runs of hidden systems:
path 1, W (9 x 20):
[[-10   4  19  12 -45   8 -20 -14  10  33   8   7  -1   9 -26 -19   5  -3
    0  -6]
 [-16  -4   2 -16  16   7  -8   9 -13  -5   1 -23 -30  11   5  25  23 -15
   14 -37]
 [  4  -2   6   2 -14  17  18   0  10 -30  -8 -28  20  15  30 -28  -8 -19
   -4  21]
 [ -6 -14   9 -21 -17   9   4 -41  17  20  -1   8   1  -1  -3  -1 -21  33
  -20 -22]
 [ -5  -5  20  -9   5 -35   9  24  20 -21  19  -2 -34   9 -23  -4   2  -7
   11 -16]
 [-11  14   5  20  -8  15 -12  -3 -17  -2   9 -46   6 -19  -6  -7 -25 -31
  -10   4]
 [ 16 -23  10 -40  10  29 -30   6   2  18  -1  -9   9  20   1 -14  -2  23
   -1  -9]
 [-19 -24  -9  -9 -21  -2  34  19   7 -42   1  -5   7  -1 -25  10   8  15
    0  -8]
 [ 12   0  15  17  26 -15   1 -17  -5 -20  -1 -14 -12 -19  12   7 -48   9
  -15   4]]
path 2, R (9 x 20):
[[ 39  -8 -18  13 -20   9   6  -5 -16 -19  -6   8  23  -4  -6  21 -13 -12
    2  38]
 [ 27 -12 -29 -19  33  -4 -15  -3   5   7   1  23  -2  -9 -16  19 -13  30
  -16   2]
 [ -8  13 -22  17  30 -14 -10  44 -13 -10  13 -11   5 -21 -23   0   8  -9
   -1  14]
 [  8   9  -8  23  12  23 -16  -7 -37  16 -18  -1  27 -16  24   9  -4   4
    0  23]
 [ 21 -16 -13   6  10  -1 -14  15  -7   6 -16  43  -2  15  -4  15  31  23
   19  10]
 [ -4   6 -49  27  20  -6  10  -4   5 -23  -8   7 -15 -10   3  25  14 -16
  -10  -3]
 [ 15  21 -13  14  36  -8  -5   3  10  11  -7  13  10  -3  32 -31  -4  -2
  -10  28]
 [-21  20 -15  14  -9  -1  -4   5  -7  41   0  32  15 -11 -11  -6  34  12
    1   5]
 [-18  15   1  14  24 -13  12  -5 -18   3 -13  14 -22  -3  35  27  24  -5
   17 -17]]
path 3, X (9 x 20):
[[ -1 -12  39  25  -4 -20 -21   7   3  -4  -3  14 -37  18  -8  -5   6  14
   19 -12]
 [ -3   7  -3  18 -32  10   3 -13  15 -13  -2 -27 -14  18   4  -8   6 -50
    1  -4]
 [-19  -6   9 -23  17  14  -3  -3  26   3  -1 -21  -2  14  19 -37  -8  19
  -17 -20]
 [-33 -11  14  18 -32  -7  16  11   6 -19   4   0   9 -10 -34 -11  -2  26
   -7  -4]
 [  6  -8  25  31   1  -7  -5 -26  -8 -21 -11 -13 -29  -2  15  17 -31  -1
   -1 -11]
 [ 21 -10  17  -3 -16  10 -29  14  20  -2   9 -17  -9  32 -13 -35  -3 -19
    7   9]
 [-31 -11 -23 -13 -13  29   5  -8  11 -13   1 -34   0  -1 -16   1   1   0
  -22 -30]
 [-18 -11  19  20  24  -9   2  24  -4 -31  -5 -15   4 -10   4 -20 -20  32
   -9   6]
 [ 22 -14   3  35 -38   7 -10 -22   5 -13  -7   7   3   0 -23   4 -27   4
   -8  18]]
path 4, T (9 x 20):
[[  2  16  -9   7  -2   4 -43   1   5  48  11  14  -7   1 -23 -13  19 -10
   -1  -3]
 [-35   7 -10  19  11  21 -12  16 -19  -3  -7 -30  -6   0  12   0  30 -18
    2 -20]
 [ -3  -8  18  25 -23  11  17  -5  -4 -21 -26   6  15  18  35 -16   9   3
   12  20]
 [  0  -5  -5  -4 -23 -11  17 -25  26  16  -6  48  -9  11  -5   5  16  21
   -1  -9]
 [-16  24   8  -1  11 -37   5  11  16  14  22   4 -34  -2 -11  -4  15 -27
    9 -20]
 [-21  23  25  11 -18  10 -10   5  -9  21  11 -33  18  -8   3 -34  -6 -23
   -2  10]
 [-18 -23  21 -11 -18  36 -14  -9 -12  13 -18  -3  10  18  10  -4  14  34
    6 -20]
 [ -4 -19   6 -13 -22 -11  33   7   7 -33  -5  10 -16  20  -4  23  21  -5
   19 -17]
 [ 12  12  12  -6 -18 -24  25 -25  37  -4  15  -3 -10   3   6 -18 -26 -26
  -10   6]]
path 5, H (9 x 20):
[[ 30 -17  10  -7  22  13 -20  27 -22 -24 -10 -17  -1  20  15   6   1  -7
   20  14]
 [ 37  -8 -33  13  -3  17  -8  -3  -4  -9 -18  23  18   9   7   7   7  -3
   -1  33]
 [ 18   6 -17   9  46 -26  -1   3   1   1  -8  36 -14  -7  16  15   4  16
    2   7]
 [  2  25   0  38  13 -17 -20  28 -21  11   6   6  -3 -13  -8  -5  15 -21
   14  23]
 [  6  12   7   8  15  24 -38  -9 -28  39 -12  -2  -1   4  28   4  10  -7
   10  -2]
 [  6  -2  -7  -8   2  10   1  18  -4   1 -15  14  -3  30  23   4  48 -15
   28   1]
 [-12  14 -30  28  -1   5  28 -15  -8 -10 -21  12  11  -9  34  13  19 -14
   -2  12]
 [ -3  30  15  11  12 -32  15  -9  17  24   1  26  -9   1  33 -24   6  -8
    4   6]
 [-22  31   1   0 -16  -8  -1  -2 -10  42  16   6  -2 -13 -11   5  25 -27
    9 -12]]
path 6, T (9 x 20):
[[ -4  -6  -6 -34  38   3  -3 -16  17   8  -1  -3 -17   4  20   1 -10  21
  -16 -32]
 [  0  -1  10  -6   4 -22  18  47 -11 -24  12  -6  20 -12 -20  -8   1   2
   14  25]
 [  9   0   7   4 -11  11  -1 -46 -14  11  -3  -6   7 -23   3  25 -41   6
  -18  -3]
 [ 34 -18  -2 -31  24   4 -30  27  -1   5   3   7  -9  24 -10   3  15   1
   18   3]
 [-15   5 -41   0   0   9  26   0   0 -28   2 -26  15 -22  -7  15  -5 -17
  -21   0]
 [ 25  -6  23   5  34 -10  -9  -6   1  -4 -12   7   0   5  35 -17 -28  25
   -5  17]
 [  4  -4 -26  -3 -11  -3  -2  15 -10  10   8  26  20 -16 -44  19  12  16
    0  13]
 [  4  12  -6  11  31  -6  -9 -18 -16  -2  -2 -16 -32 -11  22  32 -13 -23
    0 -18]
 [ 27   6  -8   1  -2  12 -10  25  -1  -1  -2   2  32  11   6 -29  10 -15
    6  45]]
path 7, W (9 x 20):
[[-25   6  25  12  -1   5  11  30 -36 -15  -1 -29  20 -13  10  -4   3  -6
   15  10]
 [ 33 -23  19  -7 -19  25 -13 -27 -18   1 -16   3  12  11  11  17 -23  15
    5  10]
 [ 20 -18 -31 -20  -6 -10  13  -4  34 -22   5  18 -18  15 -25  17   6  -1
   -4 -10]
 [-19  25 -18  12  31 -22  16   7  12 -11  12 -18  -3 -29   3 -13 -16 -11
  -24   3]
 [ -3  10  31   4   2   3 -30  12 -11  37   7   0  19  -6  -6 -34  -8  20
    0  17]
 [ -5 -21   5  -1 -21  14 -12  17 -30   0  -4   6  -3   7 -28  33  26  10
   24 -14]
 [ 21 -11 -20   8  19   6  14  -2  -9 -45 -16 -13  -7   4  27  25  -6 -15
    2   9]
 [ 16   1 -23   2  -2   3   4 -25  34   6  -4  17  16  -1   6 -28 -21  11
  -29  22]
 [-27   7   0  -3  11 -27  -2  10  12  24  14  26 -15 -12 -28  -3  15  25
   -2 -22]]
path 8, R (9 x 20):
[[ 38 -22 -17  -8  10   6  -5 -18  14 -23  -3  -4   3  -3  -4   8 -39  11
  -22  14]
 [  4  -4 -11  -1  17 -10 -24  28   7   2  19  -1   6 -17 -46 -16 -15  20
  -15  11]
 [-17   5   6  28  15  12 -28   9 -43   7  -1 -22   7 -29 -11  16 -12   6
   -3   0]
 [ 29 -19  12  19   3  17 -36  11 -30  -3 -20   7  -3  20   9  11  10   5
   23  13]
 [ 10 -22 -46  16  -4  20 -13  -5  12 -22 -18  12  -9  13 -16  17  18   6
   -9  -4]
 [ -3  -1 -22  29  38  -9  -5   8  21 -24  -9   1 -10  -6  11 -19 -12  17
  -23   6]
 [-11  22   1  43  -4  -8 -22   3  -1  25   2  14  12 -14  -9 -29   2   1
   -7  23]
 [-16   8   7  22   9   6 -28 -14 -20  36 -13  18 -18   1  11  15  23  10
    7 -22]
 [ -2  -1  -9  19   4   3  -6  13   7 -13 -15   3 -26  31  21  -1  41 -27
   20  -9]]
path 9, D (9 x 20):
[[ 18 -10  12 -49  -5  -8  23  -2  16 -10   9  -3 -17  26   7  12   5 -20
   17 -15]
 [  7   7  -8 -34  -6  -4  27  -9  25  -3  21 -15  22 -16  -9 -17 -31  -6
  -21  11]
 [-17   6  29  -7  16 -23   6  12  -8  16  11   7  16 -24  -8 -20 -18  38
   -5   7]
 [-12   4  32   5 -18  -7  -6  20 -40  12  10  -6   2 -13 -20  20   9  -5
   27  -2]
 [ 24  -7  15 -32   4  20 -17 -12 -22   8   3 -25  -6   9  13  25 -13 -19
   13 -12]
 [ 26 -23 -17 -52   5  14  10  11  12 -12   2   0  23  11  -5  -1  -6  13
   -5  12]
 [ -3  -3 -14  -2  16 -16  26   3  -7 -18   6   6  19 -36 -15  16 -27  27
  -17  14]
 [ 19   8  28  29  12 -23 -21  16 -29   8   4  11   1 -17  -7   4 -16   6
   14  26]
 [ 15   2  -9  -4  -2  22 -39   4 -31  31   0  -1   1   0 -16  24  18 -16
   14   0]]
path 10, B (9 x 20):
[[ -8 -23   3 -25 -12  15  11   6  -1 -25   9 -30  20 -11 -26   0 -26  20
  -16  -4]
 [ 11 -19  14  -1  -4  -3  11 -18 -15 -21  -1  -7   5 -19 -13  28 -44  29
   -9   0]
 [ 35 -13  13   6  -4 -14 -14   3  -8 -18  14  -5  -9  -8 -32  20 -36  -3
    4  14]
 [ 22  -8 -19   8   9  16 -39  11 -10  -4   8 -24   5 -13 -33   4 -22  -6
  -15  10]
 [  6 -24 -11   9  24  14 -20  28 -12 -26  -7 -13  16  -8 -16  -5 -13  32
  -12  14]
 [ 13 -23 -12  35  -3   6   2   4 -17 -34 -22  14  10  -7  -8  21  -6  25
    0  22]
 [ 36  -6 -11  40  18 -13 -21  -4  -1 -19 -14  18 -19   3   3  15 -10  -3
    2  19]
 [ 18   7 -25  36  11  -4 -33  20   9   1  -1  11  -4   4 -15 -20  10 -13
   -4  25]
 [-18   2 -25  35  23  12 -23  20  -6   4 -17   8   5  -2   4 -16  26  17
   -8   6]]
path 11, G (9 x 20):
[[-20   4  26  11  23 -39  13  17   1  -2   1  26 -18  -8   6  -5   6  31
   11  -8]
 [  2  11   7  38 -32  10  -9 -19 -22   3  -2 -18   5 -16  -6  12 -17 -29
   -2  13]
 [ 24 -12   7 -31  16  14 -33  -1  16  24  -1   3 -15  33  13 -15  11   0
    8 -11]
 [-29   0 -25  -6 -18  -5  29  28   7 -19   7   0  10  -5 -27   5  33  -7
    5  -5]
 [ -9  10   0  10  22   4  17 -27   1  -8 -16 -12   6 -10  49  -9 -22   6
  -19   1]
 [ 19  -5  40   8 -29 -22  -3   5   2  11   4  31   2  10 -15 -14  -4  12
   18  20]
 [ -6   2 -21  -8 -11  13 -12 -25   1  14   9 -17 -22  -7 -23  30   0 -23
   -9 -33]
 [ -6   3  18 -18  30  -4  -5  40   1 -12   5 -26   2  13  19 -30  10  -7
   11   5]
 [ -6 -14 -13   2 -38  23  26 -13  -3 -11 -14  10  38  -5  -5   3  -1  21
  -10  17]]
path 12, G (9 x 20):
[[ 22 -17   4  30   0  -3   8 -10 -22 -27 -26  23   2   1  19  28  -4  16
   12  18]
 [ 48   6 -21   6   3 -20 -10 -14  15   4   5  23 -18   6  -8  16  -8 -29
    4  16]
 [ -2  24 -29 -16  24  -8 -16  20  11  30  23  -3   4 -16 -22 -16  10 -15
  -13   3]
 [-36   7  -4  10  18  17  -8  18 -27  17  -9  -4  24 -19   7  -9  18  30
   -6  -2]
 [  3 -13  13  37  -7   8  -4  -8 -28  -9 -30  21  -3  10  25  20  14  14
   20   6]
 [ 35   6 -18  13 -11 -11  -1 -15  15  -1  -4  20 -24  19   7  15  14 -40
   13   8]
 [ -4  29 -28 -20  13 -10   3   7  28  27  20   3   3  -2  -5 -27  16 -27
  -10   2]
 [-47  16   8   1   4   3   8   7 -11  28   0   1  24 -20   7 -21  15  27
   -8  -7]
 [-14  -5  34  29 -20   8  -1 -15 -30   4 -24   6  -4   5  24  15   9  13
   19  -8]]
path 13, B (9 x 20):
[[-10 -21  24  12  -4   9 -25  34 -20 -10  -1 -10   7   3 -29  -9   3  32
    9   2]
 [  5 -31  -5  27 -20  31 -12 -14 -16 -29 -25 -10  -5  11  -1  25  -2   9
    0  -7]
 [ 32 -20   4  20   6  -8 -13 -11  30 -30  -9   6 -22  21   3 -15 -25   7
   -9  10]
 [ -3   2 -20  36 -13  -8 -18   0  23   4   7  14  -4  -8 -39 -16  -5   7
  -21   9]
 [-28   4  11  44  22  -3 -30  15 -16   1  -5 -11 -14 -14  -6  -8   3  17
   -4 -10]
 [ -1 -13  26  35 -24  18 -20  12 -17  -8 -20   0   8  20   8 -16  15   8
   18  15]
 [ 14 -22 -12  13  -8  23 -25 -23  16   1 -24  18 -22  32   8   5  15  11
    0 -14]
 [ -9  -3 -11  23   0 -14   3   4  44 -27   0   2 -26  18  -6 -27   6  -5
  -13  -7]
 [-32  20   6  42 -17  -4  -5 -18  10  18  -2   4   3 -16   0 -26  -5   8
  -20   0]]
path 14, H (9 x 20):
[[ 19   4  -5  32   6   1  -8 -29   4 -18  -6 -18 -21  -3  17  10 -31 -29
  -14   3]
 [ 17   7 -21 -22  19  -2 -22  10  37  22  13   8  -3  15  -7 -34  10  -7
  -10   5]
 [-32  -1 -20  -4  13   9   2  24 -25   8  -3   5  20 -22 -19  13  23  30
   -2  -8]
 [ -5 -10  48  28  -5  -5   0   5 -23 -21 -17  -4  -3   6  24  -4 -11  17
   19   7]
 [ 30  -2  -6  16 -32   5 -16 -30  17   7  -4  14 -19  20  -7   8   2 -29
    3   2]
 [ -6   7 -43 -21  41  -3   2   1  18  -2   5  -8 -17  -2   7   7  11 -12
  -16 -21]
 [-30  11   3  13   5  -1   8  35  -3  -1   2  -6  32 -11  -1 -39  12  15
   -4  23]
 [ -6  -6  33  14 -21   4  -8 -28 -20  27 -13  22   3  -4   5  13  -6  30
    7  -9]
 [  9  -7  11  -3  -7 -14   1  -1   8 -17   3  -6 -43  22  -2  22  11 -33
   20 -24]]
path 15, X (9 x 20):
[[ 31  -3  27 -15 -15 -26  -1  -3  30   7  17  19  -9  17 -14 -23 -19  -2
    4  14]
 [-18   7  -1 -18 -15   4  -2 -12  -3  13  21 -27 -18 -12 -27  19  -4 -26
   -5 -33]
 [-18   5  33  -9  18   8  -1  26 -27  -6   2 -35  18  -7  22 -20  -8   4
    8   6]
 [ 14 -28   8  -9 -41  20  16 -12  -3 -15 -12   9  29   8  -5   6 -11  22
    1  16]
 [ 20 -25   0 -15  19 -17   0   4   8 -30   2   2 -36  10 -12  32 -10   5
    7 -22]
 [ 15  16  -9   1   3 -11   0  18   8 -14  21 -28   7 -11 -18 -16 -17 -41
   -7  26]
 [ -3  -3  -7 -21   7  29 -18 -21 -12  29   3 -18  22 -18  -4  -3 -26  20
  -25  -6]
 [ -8 -22   9   9   3   4 -18  36 -32  -9  -5   6   6  -3 -28  16  18  30
   18   1]
 [ 27  -6 -23  23  -4   9  10 -12 -12 -35 -19  -4   0   3  19  27  -4 -25
    2  18]]
path 16, D (9 x 20):
[[ 38   0  14   7   7 -25   5  -4  17 -28   3  -3 -23  13  15  -5 -25 -28
    7  17]
 [  4   9 -17  -7 -17  14 -21 -12  21  37  12   6  19  -5 -28 -27  -6   3
  -23  11]
 [-39   3  -3   2  38  -9  -2  25  -8  -2   0  -3 -14 -10   1   1  20  25
   -1 -27]
 [ -1   1  20  28 -30   9  13   8 -22 -27 -10 -20   9   7  16   3   4 -26
   19  19]
 [ 24 -12   5 -16 -14  15 -12 -48  10  25  -8  16  -9  14  12  13 -15  11
   -7 -12]
 [  2  -7 -20 -27  15 -23  11  30  32 -15  16  13 -15  10 -27  -5  17   1
    0  -8]
 [-21  21  -7  25   4   0  10   1  -6 -11   7 -34  16 -30   1 -14 -25 -16
  -21  12]
 [ -2  -8  39  14  -1   9 -25  -1 -15  25 -16  17   6  13  18 -18   4  33
   13   4]
 [ -7 -12 -13 -12 -27   6   6   1  -6  -5   1   6 -16  10 -27  38  31 -13
   17 -25]]

runs to name:
path 17 (2 x 20):
[[-23   1  23   4   9 -14  20  11 -37 -14   1 -10   6 -29   0  27 -14  18
    8  -7]
 [ 52 -10  18   6  -6  -2 -19  -3  -8  -8  -2   7   1  11  -1   5 -25 -11
   13  31]]
  W
path 18 (2 x 20):
[[-46  12  -9  12  11  12 -14  26 -10   8   7 -27   5 -15 -14 -19  21   1
  -10 -17]
 [-15  -5  10  38 -10  18   7 -12 -19 -13 -27   3  23  -6  26  -7  -3  25
   -5  15]]
  X
path 19 (2 x 20):
[[ 16  14   2   2  35 -14 -20   4 -19  26   7  11  11 -30  -3   2 -23  17
   -7  17]
 [ 17  -5 -10   2  -7  -2 -16  33 -18  12   6  23  16  -1 -31   7  25   7
   19  26]]
  W
path 20 (2 x 20):
[[ 27   2 -21  29  30   2 -39  10   6 -10  -2 -10 -19   7  -1  -9  -8 -21
   -8  15]
 [-11  -1 -29  19   8  31 -34   7   1  20 -10  -2  17  -1  -5 -24  15  16
  -18   8]]
  R
path 21 (2 x 20):
[[-27  -1  -9 -12  20   0   5  15  27   2  -7   8  -9  20  19 -29  34  14
   -2 -19]
 [-38  14   3  17 -30  -4  41 -14  10  -2 -10  12   8  -3  19  -7  20  -2
   -1  -4]]
  B
path 22 (2 x 20):
[[ -6  -4  26  33 -34   2  19 -37  -4  -4 -18  13   3   1  22   4 -15  11
   -1   4]
 [ 11   7   2  -9  -8 -25   4 -22  34   7  13  12 -41  13  -7   3   0 -26
    1 -20]]
  H
path 23 (2 x 20):
[[-31  -7   6  12 -47   7  32 -24  -4  -6  -9   5  14 -10  -8  15   1  15
   -3 -12]
 [ 14  -3  37  -1   8 -34  -1 -12  16  -7   7   7 -42  11   7   6 -21  -1
   10 -15]]
  D
path 24 (2 x 20):
[[ -5  10  20  -6  -6 -16  42  -9  -2 -28   5 -22   1 -10  23   6 -23 -24
    2   4]
 [ 29  11  15 -29 -12  -4  -5 -25   0  40  15  13  16 -10  -5   0 -27   0
   -2  15]]
  B
path 25 (2 x 20):
[[-30 -11   3  18 -13  16  -8  -5  -8  10  -8   4  20 -16 -19 -10  -7  47
  -19  -4]
 [  8 -18  22  16  -1 -13 -12   5 -22 -17  -8  10 -35   9  -8  37   8   4
   26 -18]]
  T
path 26 (2 x 20):
[[  0  13 -11  -5  44 -33 -11  18   5  16  17  17 -19 -17 -19   6   3  10
   -3  -8]
 [-12  29 -10  17  12   9 -10  19 -30  13   3 -22  13 -17   9   0  16 -36
    7  15]]
  R
path 27 (2 x 20):
[[-19  18  22  16 -15 -40  22   1   7  10  17  19   1 -23 -19 -10  -9  11
   -1   7]
 [ -8   9  22   9  -8  17 -30 -26 -20  30   2 -27  -8 -11   2   5 -21  -8
   -6 -17]]
  G
path 28 (2 x 20):
[[-18  14  15 -11 -16  -2 -20  10 -15  45  22   1   8 -16 -36  -4   9   5
    5  -9]
 [  3  -6  14 -14  12   7  -3  30 -39 -14  -2 -17   0   5   6  27  17 -14
   30  -4]]
  W
path 29 (2 x 20):
[[ -9 -26  10  -1   2 -13   3  32   3 -19   1  19   0   4 -28  -4   8  47
    6  -1]
 [ -5  -3 -11  42 -22  10   5 -22 -18 -24 -16  -9 -13 -10  -2  34  -4 -17
   -1  -4]]
  B
path 30 (2 x 20):
[[ 21   2  -7 -15  32 -15  24  19  -4 -30  -6  -1  -2   8  32   9   4 -18
   14  17]
 [ 20  12 -17   3 -22   6  14 -24  -1  17  -1  20  36 -16   3  -3 -14  -2
  -12  34]]
  D
